Each path below is one point turned by a fixed rotation once a step. After each direction that follows a path, write how fast that rotation turns it, in deg/step (0 if it stays still).
Each turn is a multiple of 5 degrees from 10 to 175, or 0.
Each row of a path follows its step; steps can be skipped.
Rotation 1:
step 0: [ -8  15 -43 -20  48   3   3  -2  43   3 -12  26  34  42 -20   6 -19  14
 -33 -15  11 -18   5  17  -7 -17 -19  32  12 -15  23  21 -15   7  14 -12
   5  40  14  -1   6  17]
step 1: [  9  20  -2   9   4  31  -4 -19  -4 -18  32 -13 -41  -2   7   9 -22 -20
 -25   1  12  42  19  -6 -18   2  41  14  10 -27  -3   0 -19  17 -24 -32
  10 -13 -57 -26  23  13]
step 2: [ -8   4 -11  18   7 -24 -20   2 -30  21  -8   2  13  18  -6   3  -9  25
  37  15 -52  35  -2  -2  -5 -34 -33  27  14  23 -13   6  -1  41  -8 -23
 -10  21  13 -19 -14  47]
step 3: [-15  50  -8  32  -1  28  -8 -28  13  11  20  -7  10 -13 -31 -11 -14   9
  14 -43  37 -14 -23  -7   5   1   3   6   7 -15 -27  42  -3  -9 -44 -22
  -7   1  32  -2  24 -19]
step 4: [ 39 -31 -37 -20  11 -13  24 -25 -29 -17  19  36   1   3 -10 -23   3 -13
  19  -4 -10  22  14  -2 -34  -2  21 -27  -7   7  25  47 -22  17 -24  10
 -10  10  -3 -34 -26   2]
step 5: [ -3 -23 -13  10 -28   8 -11  -9  -3 -55 -18 -46   9  -3 -12  -4 -13 -15
  15  14  -9  38  -6   3  24 -36  12 -10 -10  14 -21 -12  33  -9 -21 -27
  15   4  46  -5  39  -1]
step 6: [ -4  29 -24   3  19  16  13  19   2 -31 -38  29  14 -12   8   0  38  32
  -4   3   2 -36   6  15 -23  -2  -1  11   5   8   9  34   9  34  17 -31
 -15 -12  38 -34 -14 -38]
step 7: [ -6 -31 -15 -18   4   4  21  -6  43 -26  28 -28 -16  16 -30  -4   2   3
 -20 -10  17  28  18  -3   4 -11   9   4   5 -65  12  44  30  -7  11  -4
  32 -19  -4  -6 -16  20]
step 8: [-11  35  -6  -6   7 -18  34  40 -12 -34 -16   6 -12  21  30  21   9 -15
   3  -6  -4  40  31 -20  20  15   0 -10 -14   5 -10 -22  -4  50  -4 -25
 -15  27   3 -29  20  36]
step 9: [-24  14 -18  -8 -46  38 -17 -17  16  37  -5  -8  20  21 -30  21   8  35
  -3 -21  -1  -4 -10   4 -19 -11 -39   9  28 -14  19  -8  44  27 -15 -18
   0  -9  -6 -29  21   9]
Speeds:
[ -4   5   0  14  -5  -1  13  -1   0   2   0   1   6  -4  -2   3  -2 -10
  -9 -14  -6  -1  -1   6  -2  -1   2   9   7   0  -4 -12   5   2   8   3
  -7  18  15  -1   0  -6] -> 125
[  6   3   6  -3  10  22  -8   0  -4   1 -11  -1   8   7  -2   7   7   6
   0  -8  11  -3 -10  10   2   7  -3   1  -4  -4   5   0   5  -2  -8  -5
  -7   9   1   3  -9  -2] -> 120
[ -6  -3   5   2   0   4  -3   6  -2   9   2   5   5 -11  -3  -1 -23  -1
  -4  -1   6   7  -9   5  -1  -8  -6   4   0   6   1   0 -20  -3  -2  -9
   1   4  -8  -8  -5   1] -> 35
[ -3   1  19   1  -3   5  13  -8   2   1   6  -7 -11  -4 -10   8   6  -3
  -3   6   2   9  -9   4   1   1   1   4  -5  -4  -2   3  -1  -5  -6  -7
   2  -6   1   6  18  -9] -> 170
[ -3 -11  -5  13  -5   5  -6 -14   5  -4  -2  -2  -3  -4  -1   5   5   1
  12 -10 -12  -2   1   7   9   2   1 -13  -1   6  -2   8 -18   3  -2   4
  -3   0   1   5  -2  -5] -> 45
Rotation 2:
step 0: [  6  34  -6   7  25 -11  -1 -23  -3  13  11 -58  -5  12   9 -18  -1 -26
  15 -40 -16  21  40  14   7  26 -19   7 -20  29  28   6 -15   5 -14  23
   7 -27 -14   4  36  11]
step 1: [ 37  -8   9 -20  -5  27  -8  -3 -46  20 -10 -12   9  -5 -21   5  17  24
  18  14  25  14  23   2 -25  -9   9   8  19   4   2  13  30  -2 -33  24
  24  -7 -38  54  24 -17]
step 2: [ 35  58  21  10  26   6 -13  21 -21 -14  19 -10   3 -16  36   8  -4 -20
  14   9   0  13  18   7 -51  12  31  24   0  -3  17   3 -29 -21  31 -29
   0  15   4  15  15  -5]
step 3: [-14  58  -7 -21 -11  17 -39   0  20  36 -20 -21  11 -11  29   2  -1  31
  17  -8  26  21   1  19 -13  28 -17   5  -3  -9 -32 -28  11  13 -40 -11
  -5   8 -16  16  -8  17]
step 4: [ 17  24   7  21 -12  30 -20  15 -10  43  25  -3 -60 -11  23 -23 -20  -4
  -1  10  25  -5 -37 -12  -6 -26 -34  22   9  20  27  25  -2 -25  -4  -6
  -1   1 -20  13  -5 -10]
step 5: [-24  21  17  12  -4   4  30   1  -9   5 -15 -29   2 -45   0   4  21   7
  -5   3  31  21  15 -16 -12 -21 -26  31  35 -42  29 -51   5 -15  -4 -29
 -23  -9  14  -3   1  -4]
step 6: [  1   9   5  40  -1  49 -35  23  18  10   2   9   9 -20  18 -33  16 -12
 -22   0  22 -12  -6 -17  21 -22  51  15  -6  -6 -11 -41   7 -17 -19  15
  16  17 -15 -25 -23  -1]
step 7: [-13  -9  16   3 -36  -3  -7   4  -1  24   1 -11 -22  38  55  -1  33 -17
  17  -7 -37 -14  -8   7  -9  -9 -30 -19  11 -41  21 -33   2 -36  -7  -3
   6   2   9 -28 -24 -12]
step 8: [ -1   5 -19  19   2   3  13 -20 -51  29  20  19  35  16 -10 -39  10 -22
 -29 -45   7  -6 -14 -19   5 -14 -26  15 -21  -6  12 -38   7   5 -28  22
 -11 -15   9 -19  14  22]
step 9: [  9 -24  14  25   7 -15 -10 -30 -44   6 -22 -11  -1   8   7  32  58  -9
  -7   1 -16 -25   8  -1  11  -4  19  31  46  27  17  -8   3 -15  -7  27
  18  18 -28 -14 -15  13]
Speeds:
[ 3 -6 -7 12 -4  6  2  8 -9  6 -7  9  8 -3  8 -4 -6 10 -4 -1  5  7 -9 -7
  6  2  8 -1 -9 -2  6 14  4  3 -6  2  5 15  3  0 10  1] -> 155
[-10  -9 -10  -4   3  -9 -13  -1   2   9   9   1  -4   9   3  -5   2   1
   8 -13   6  10 -15   6  -3   2 -11   5  -4   3   5   8  -2   3  -4  -5
  -1 -10   1  -5  -1   3] -> 90
[ -6   6  -4 -18   5  -5   4  -4   4  -7   4   2   2  -2   7  -7   0   9
 -11 -11   1   3   7  -6  13   8   1   4  -4  -3   3 -13  -3  -3  -8  -2
  -7   2   4   5  16  -1] -> 140
[  2   5   1  -3   4  10   7   4  -2  -4   9   5  -3   4   2  -5   2  -4
  -3 -12   6  -9   2  -3  -6 -17   8  -3 -11   6  -7   6   6  15  -3  -8
 -12  -2 -10  -5   0  -3] -> 170
[  7  -9   2   3 -10  -8   1  -2   2  -4  -1  16  -3  -2   4   1  -5  -2
   3   6  -2  -3   3   6  -7 -11 -11   4 -12  -1  -2  -5   6 -13  -4  -9
   5  -6  -5   8  15  -3] -> 120
Rotation 3:
step 0: [-27   9  17  17 -20  24  18 -19  18  17 -27  -1   0  41 -12  18  -3   3
  16   3  20   6  -9 -45 -20  31  15   4  39 -28   3  19  16  25 -31  29
 -10 -25  14 -39   3  -4]
step 1: [ 43  15  -2  31 -11  23  -6 -16  22 -19  16  -3  -2  26 -19  41 -26  31
   0  17 -18   2   7 -32 -28 -36  -4  -3  14  19  35 -10 -27  28  13   5
  27  -8 -25  -6  12  10]
step 2: [ 20 -31   6 -38   0   2 -41 -39  -2  -8  18   5  12   8  22  20 -21  -1
 -15 -11   9   4  10  34   0   8  17  -1  47  51  26  40   3   3  -4   6
  12   6  10  -6  32 -10]
step 3: [-20 -14   9 -21 -20  19  -9 -46  10  -2  11   7 -38  -5  17   7  -5 -34
   2 -23   3 -14  -2 -20 -13 -18  17 -61  -2 -21  33   5  -3 -30 -28  11
 -15 -17  23  -5 -14  37]
step 4: [-15  21  -2  -1  -8  -4 -15   6  -1  -4  -8  29  31   0   2  41  -5  -8
  33 -30   4  -5  20 -30  27 -47  35  12   8 -21  44 -16  29   7  13  21
  26   9 -12  27 -23   9]
step 5: [ 12  -3   3 -31   9  -9 -25 -35  22  25  -6 -31   8   0   6   2 -35  20
  -8 -29  23  19  -1 -21  42   7  -5  36 -10  10   2 -19  -1   0 -38  16
  11  37 -44 -15   5  27]
step 6: [-38  13  -5 -22 -12 -20  37 -18  18  25   3 -22  11  21   5  16 -27  14
 -28  41  44 -19  34 -32  14  10  -9 -22  13   4  18  25 -24  -7 -14   1
 -18   7  19  21  -5  13]
step 7: [ 19  -2   3  30 -43 -48  22 -23  28  21 -12   7  16  10  -3  17  36  15
   2 -11  21  15   6 -10 -41 -13  -3  -7  17  16  33 -21  16  17  24  43
 -10  14  19 -12  -4  15]
step 8: [ 34 -25  15 -46  -8  19   0  -5  44  27 -37   1  21  -7 -32  47 -15  -7
 -27  -7 -42   7   9  11  -4   7 -15  -4  32  -6   6  -6   1   0  24   3
  20  -3 -14 -15   9  22]
step 9: [ -4   0 -40 -49  15 -21 -14 -32  16   9   5  -8 -26  16  27  27   2  13
  35 -14  -7 -26  48  33 -14   0 -11 -26   9  14  -1  -1 -32  -5   0  -1
   1 -33 -17  21 -11  13]
Speeds:
[  8  -1   4  -2  -2   2  16   5   1 -11   4  -4  -3  -6 -13   7  -6   3
  -3   4  -2  -2 -10  -8  11   1  -2 -16   0  -7  -3   4  -6 -13   0  -6
   7  -6  -5   1   1  14] -> 145
[ 12 -10   7   0  -8  -6  -4  -4   6   6   5  -2  -8   3   3  -8   1  -7
 -10  -2   5 -11  -2   6   1 -16   3   1  13 -13  -8   0  -3   0  12  -2
   6  -5   4   3   1  -7] -> 65
[  9  -4  -2  -6  -4  15  -4  -5  -8   4   4  -1  -5   5 -10   3   5  -5
   1 -10   2   8   6  12  -5   1   7  -8 -10   6   7   5  10  -4   5  -9
   0 -13  -5  12  -3   0] -> 55
Rotation 4:
step 0: [-30  15 -10  -6 -27   8   5  -5  28 -22  -8   4  20  17   2 -24 -10 -32
  -1  -4  -3   7  16 -17  27   7   1 -33  32 -11 -13   7 -38 -11 -22 -20
 -11  -5  36  38  61 -24]
step 1: [-17  -3  29 -22  43   1   2  29  -6 -37 -11 -29   0  -6  -4  22 -22 -22
  -3  11 -41  15  19  11  48 -15  -4 -11  30 -29   3  27  14  30  -9  21
   3  -5   4   8 -15 -38]
step 2: [ 15 -49  -8   0  -9   6   3  22  17 -12   8 -26  -7   6  43 -49  -6 -31
   1   0   2  36  15  -8  34  19   1  20  -7 -47  -9 -39  -8 -17  11   4
  24  -5   4   0 -31  -4]
step 3: [-32 -18  -9 -13  17   7  -3  16 -21 -32  -5 -24  24  13   7  16   0 -10
 -21 -22   9 -21   6   6  10  32 -29  56  -7  15   8 -17   2   1  42 -13
 -44  38   8  -3 -34   6]
step 4: [  0  -9 -39  -2 -45  -8 -16 -27  11   3 -16 -15   8 -38  12 -31 -13   1
  -5 -19  -5 -13  20  25 -11  -4  10 -25 -25  17 -26  -5  22  40  31  24
 -13  26  21  -1 -38  23]
step 5: [ 10  25   4 -10 -18 -11  10  35 -32   9   8  -7  -6 -18  19 -31  17  -3
  34 -10   7 -26 -10   0  19 -29 -17  -9  -3  28 -18   2   5  34  23 -46
 -56 -18  -5 -15  28  21]
step 6: [  2  19   5  18  28  24 -21 -15   1   1   6   1 -26  -8  16 -33  -7   3
 -13  36 -23 -10  -6  20   1 -14  -9  -4 -10  -6 -19  47  23   0  39  -1
  20  20  32  -4  65  26]
step 7: [-15  33   2 -20  13  25  -4   5 -47  19  13  25  40 -14   5 -22 -40 -11
  22  20 -10  46  30   0   7  -8  31  31  10  11  -5  10 -14 -12   6 -12
  21 -37  -2  14  14  15]
step 8: [ 27 -13  41 -15  -3  48 -24   1  45 -43 -11  -7  13   6 -26  13 -26  16
  -4  46   4  -1  32   4  31   7  -1  17  -5  26  -4 -16   7 -24   3  10
   1 -26 -13 -10  10  20]
step 9: [-40  -3 -42  -6 -45 -10 -35  10   3 -26  -4  26  23  27  -6  -5  20   1
   6  45 -32 -21  37 -32  14  29  16   7  24 -26  -4 -20   5  -7 -12  -1
  -7  -3  -5   2  -6  -4]
Speeds:
[ -6  -4 -18  -3  -8  -6   8  -2   4   9  13  13  -4  -6   7  -4   0  -1
   3   0  -5   5   8  10   9  -9  -4   1  -4   4   2   2  -5 -11  -1  -4
   5 -10  -2  -2  -8  -6] -> 145
[ -9   7  -1   9  -8  -4  -4  10  -8   3  -9  -3   2  -3  -7  -9  12  -4
  -2 -15  14   6   9  -2   2   3   2   8   8   2  -3  -3  -5   0   2  -4
   7 -10  -9   4   8  -4] -> 155
[  9   1  -1 -11   0   4   5  -2  -7  11   6   0  10   4  -8  -3   1   0
   5   6   5  -9   3  -4   7  -4  -4   5   2  12  -1  -1   8   3  -8  10
  15   2  11   2  17  -6] -> 45
[ -1   6  -7 -12  -6   2  11   7   0   7  -5   0  10   0  12  -6   2   0
   5   3  -7   1  -4 -17 -12  12   9   0  -4  -6  -4  -1 -10   2  -7 -10
   1  -3   6   3  -2   3] -> 160
[  1  -8  -9  -5   8   4  -8  -1  20   4   4  -6  -1  -8   4  -4  -1  -1
   1  -2  13  -2   2  -5  -2   1   8 -13  -2   1 -10   0  -3  -8   7   4
   7   9 -10   9   8   1] -> 170
Rotation 5:
step 0: [-47   0   8   2  -6  19  11  20   3  14 -14 -31   6 -25 -52 -33   2 -33
  23  50  13  -6  23 -22 -26  -8  -6 -21  10 -26  21  14  19  21 -23  27
  19  21   1 -27  14 -15]
step 1: [ 19  -1 -19  19 -10  28  20  13  -2   6  33  -8  14 -13 -40  11  36  16
  21  13   2  -7  29  19 -12   7   3  20  26  18 -19  10 -37  49 -22  32
  20  35  12  25  37 -27]
step 2: [-24 -20 -20  53   0  -6  -7  27   6  31  14  -8  11  -5  -9 -10   5  14
  17  62  -7   5  32 -46 -15  32 -35 -12  50   5  17  -6  10   3 -15   2
  -9  10  22 -11  -6 -23]
step 3: [  5 -16 -38 -10   0  23  47  39  -3   7  24 -33 -13 -33 -13   8   9   6
  11  24  27 -38  26  -3  12  -1  11   7  40 -49   7  12 -35  11 -19   4
 -19  -9  19   5  29  -1]
step 4: [ -6 -34 -38  30 -38 -29 -11   2  28  -9 -10  -1  16   2 -13   6  36  39
  12  34  20   8  23 -36 -26 -20  29  -5  31   6 -14 -14 -28  -7   8  22
 -27   5  30  -4  13 -23]
step 5: [-43 -12 -21 -18 -31   9  49  22  -7   8  16 -12  -1 -19  24  21  13  -1
  18  22  11  11  18  -7  -7 -25 -17   4  44  18  13 -24  -4  -2 -58  -6
 -41 -41  -1   0   8  -7]
step 6: [ -2 -40  -5  11 -16  -9  28  -2  27 -11  38 -17  25 -17  18  -8  33  29
  30  -2 -22 -38  12 -15  36 -25  54  14  29   0 -17 -29  -2 -31  -5  21
  -5   0  21 -14  -7 -11]
step 7: [-54 -20   2  -7 -31  -8  50 -13  21  -5   9   1 -22  11   9 -12  19 -10
  -9   9 -22  -8  20 -25 -33 -46 -10   2  -4  10  29  18 -10 -13  -5  14
 -26 -27  34 -34  -1 -40]
step 8: [-16   3   1 -13   8   7  37 -22 -17  -5   9   4  23 -31  24 -30  62 -34
   5  14 -11 -12   2  13   7 -25  59  -7  23  11 -10 -17   9  22 -34  45
  -9  -4   2  -8   6 -19]
step 9: [-18 -24  34  14 -25  23  15 -17   0  10  12  15  38  -1  10   1  -2 -19
  11   2 -60 -17  17 -19   4  -5 -10  16   9  32   0  -9 -19  24  19  14
 -25   7  45 -15  -4 -63]
Speeds:
[  7  12  -1 -14  -4   3  -7   0   7   6   9   1   1   2  -7  -4   2 -10
  -8  -9   6  -2  -4  -1  10  -7  -2  -5  16  -9   7  -8  -1  -1 -10   9
   5  -1   5   8  -5  -1] -> 145
[ -3   2   2  18  10   5  -4  -2  -7   7   2  -9   0   7  -6  -8   2 -15
  -5  -3  -3   1   3  15   5  -2  -2  -1   2   0  -1   8   7  13   4   0
   2   8   5  -3   4 -15] -> 40
[  2   0 -10   2 -14 -13 -13   1   7   4  -2   6 -10   9   1   4   5   3
 -10   0 -14   4   3  -2  -3  -3 -11   5  -1  10   2   4  -7   3   2  -1
   4   7  10  -8  -9  -3] -> 140
Rotation 6:
step 0: [-14 -11 -43  -9  21  -3 -36  16 -34   0 -26  -4 -34 -18 -23  34 -11  41
   4   4  37 -18 -18  27 -14 -14   7  11  31 -38  -1 -13  24   0  40 -14
  34  33  -5  20  -6  -2]
step 1: [  8 -21  25  27  -4 -10  18  30  -9  -5  -3 -51  43 -26 -41  16  15   3
   2  13  13  21 -39  -8   2 -20 -18  39 -21  -9   5 -36   2   1 -37 -38
 -40  17   4 -14  -2 -15]
step 2: [ -6  -2 -32  -4  44 -19   1  -5  28 -14 -10  -8 -35 -22  -1 -35 -19  -8
  12   3 -13  35 -24  29   0 -41   6  -9  -7 -41  -1   1 -30  23 -17  40
 -19  -2 -54  -5  31  -4]
step 3: [-26 -17 -33 -10   0  35 -35  43 -26  -8 -34  26 -12 -25   3  61   1  44
  14   6  32  -2  -9  -9  -8 -28 -45   0   6 -18  19  15  22  16  10 -11
   7   4 -13 -12   0  10]
step 4: [ 45  -2  19  33   6  -5  15   8 -21 -16  -6 -36 -12 -13 -73  -7   3  21
  10   5  20   2 -34  13 -11  -6  14  23 -33 -20 -16  22 -10  17 -33 -45
 -14  27  20 -10  12  -5]
step 5: [-24 -12   3   2 -10 -18   9 -23  26 -23 -19 -32 -34 -30 -10   9 -30  -4
  -6 -10  11  -5  -2  20   2 -49   0   8   0 -30  34 -41  -5  25 -21  56
  -8  -6 -51  -1   6 -25]
step 6: [-20 -19 -37   9  38  37 -18  23 -18  16 -73  11 -19 -43 -12  10  32   9
  12 -11   4  24  -6 -22  16 -11 -36  -9  13 -16 -19 -12  22   9   8 -17
  -1  37  -5  -3   3  19]
step 7: [ 25 -40  -9  25 -12  10   6  22 -13 -19  31 -15  15   4 -35   0   8 -12
  33   1  44  -8 -26 -15 -10 -12   0  -6 -36 -47  -5  28 -21  32 -48 -31
   0  -2 -14 -11  12 -33]
step 8: [-31  26  22  14   6  -8   8   3   3 -29 -12 -14 -70 -41 -14  16 -63 -13
  -4 -20 -12  -9  -1  16  23 -44  -9  10   8  -3  11   6 -18  44  -3   6
 -10   0 -20  -1  20   1]
step 9: [-10  -2 -51  19  18  18  -6  -5 -11  23 -43 -13 -26 -36 -10  18  24  14
 -10   7  44   2  13 -18 -23 -10   1  -1   3 -12  16  -1  60   0  -7 -16
   4  59 -15  14 -17 -26]
Speeds:
[ -3 -12  -2   9   4   2  -1  -3   1  -5   0  -7  -9  -7  16   4   1   4
 -15  -5  -3  -4   0   3  -2  -4   9   0   8   2   0   1  -3   5  13   6
   3 -14   0  -4  18  -1] -> 125
[ -2  -3  -8   4  -1   0   3  -8  13  21  -1  -9   5  -6   5 -11  11   1
 -11  -2  -4   6  -9   1   5   3 -11  -1   0  -1   1 -12   5   0  -4   6
  -8   1  -8   1  -5   1] -> 90
[ 16  10  -4   4  16   1  -2  -1   3   0  -7  -7   3  -8   3  -7   1  -3
   0   5  -5  -1   0   4  -7   4  10  -8 -14   3 -15   7   2   6   8   3
   7  10  -3  -3  -4  -6] -> 155
[ -1  10   4  11   0   3   0 -13   1  11  10   5 -13   0  -9   7  -1  15
  -4   2   4  -8  -1  10  -5   0   4   0 -10   5  12   3   5  10   3  -1
  -1  -2   9   1  -8   4] -> 80
[  2  -6   4  -7  -2  -2   4   5  -2  11   3   0  -2 -12  -3  10 -10   9
   4  11 -10   3   0 -10   1   3  -8  -5  16   6  -2  -1  -1  11   6  10
  11   7   1   7  -4  -1] -> 130
Rotation 7:
step 0: [  5 -18 -24 -25 -58   3 -20 -24   6  -9 -16  26 -16  25 -35  44 -20   6
 -19 -27 -31   6 -21  -6  38   7 -17   2   1  17  -7   7 -26   3   6 -44
  20  -8 -17   4  10   6]
step 1: [-25  16  12  -4 -26 -25 -22 -48 -18 -19  29 -10 -29  21  11  -3 -20 -17
 -27   8 -20  20 -15 -29  -4   3  37 -30  -4   4 -34 -42 -27  -3 -12  -9
   1   0 -10 -27  -1  32]
step 2: [-30   8 -25  -3 -15 -12  12 -23  25  25  41  -4 -18  14 -25  21 -25  -6
 -11 -25 -33 -29   7  -5   2 -33 -35  -8 -19  -8 -23 -20 -30 -26 -41 -19
 -10  -3  -9   6  18 -35]
step 3: [ 21  -5  -1 -10  -1  -1 -47 -37   2  11  22   8  -3  20 -25  44   5 -25
  22  20   5 -18 -28  28  23   1  26 -24 -33  17 -17 -12 -37 -14 -24  15
 -30  16 -17  -4  21  25]
step 4: [-13  15  25  20  16   5  24   3   5   3  16  16 -27   9  -1  20 -33 -14
  23  16 -35  10   8  21   9 -18   9   9 -15  19 -20 -36 -19 -38   6 -15
 -47 -34 -39 -39 -13 -14]
step 5: [  1   1 -20 -25 -12 -22  -3 -19  22   9  33  12  -5   0  -4 -12  13 -32
  52  17   8  17 -24  22  14  -6 -17  31 -40  11  35 -20 -23 -28 -20 -24
  -9 -36  24  -6  30   5]
step 6: [ 13   1 -18  44  -9  27 -12  -4  13 -16  27   8  29  29  10 -25 -21  -6
  28   3 -14  14  32  36  28 -10  35 -35 -38 -22  28 -25  -9 -23  14  -3
 -28  -8   0 -11   0  14]
step 7: [ 15   9  14 -20 -13  -2  24   1  41 -27   7  -1  -4 -19  31 -18 -18   5
  55 -10 -22 -20  -7  34   8 -17 -44 -17 -24   2  19  -5 -28  -7  17  18
  24 -29 -31 -21   5  17]
step 8: [ 33  -8  -6  -1 -67  30   7 -40  -4 -30 -19   6  26  15 -20   2  -8 -20
  17 -20 -16   7   2  32  14  15   6  13 -27  28  19 -23  -7   0  41 -25
  21 -16  18   4  -9   2]
step 9: [-29   5   2 -22 -26  -9 -14 -11  16 -47   2  -6  -7  29  19 -33 -40  26
  -4   8 -30  32  -1 -22  12 -20   4 -32 -33   9   1   9 -14  -8  32 -26
  36   0  -9 -32  -8  22]
Speeds:
[-13  14   4   5  -3   6   0  10  -3  -7   1   3  10  -6  -3  -1  -1  -8
  -7  13  -2  -7   0 -11   3 -12  10 -12  -2   0  -1  -3   3  -6   7   6
  -1  -5   1  -6 -12  -5] -> 145
[  1  -2   8  15 -10   8   4   0  -8   4   0 -13  -4  -6  -5   0  -4  -2
  -7  -5   6   7  14   1  -2   0   7   8  -6  -3  -1 -15  -1  -6  10   5
  -2   9  -4   5   9  -3] -> 160
[ -3  -3  13   9  13   0  -6   2   5   0  11   3 -14   3 -13   7  -6 -10
  13  10   2  -2  -2   1  -8  -2   1   2   3  -5  14   0  -2   0  -3  -1
 -12  -1   4   9  -3  -2] -> 35
[ -5   0  14   5   2 -11   6 -10  -1  -2  -4   2  -6  -6   4  -5  -5   6
   7   4  -8   3  13  -4   7  14   5  -5   6  -7  -3   6   1  -1  -6  11
   0  -2  -8 -15  -2   2] -> 130
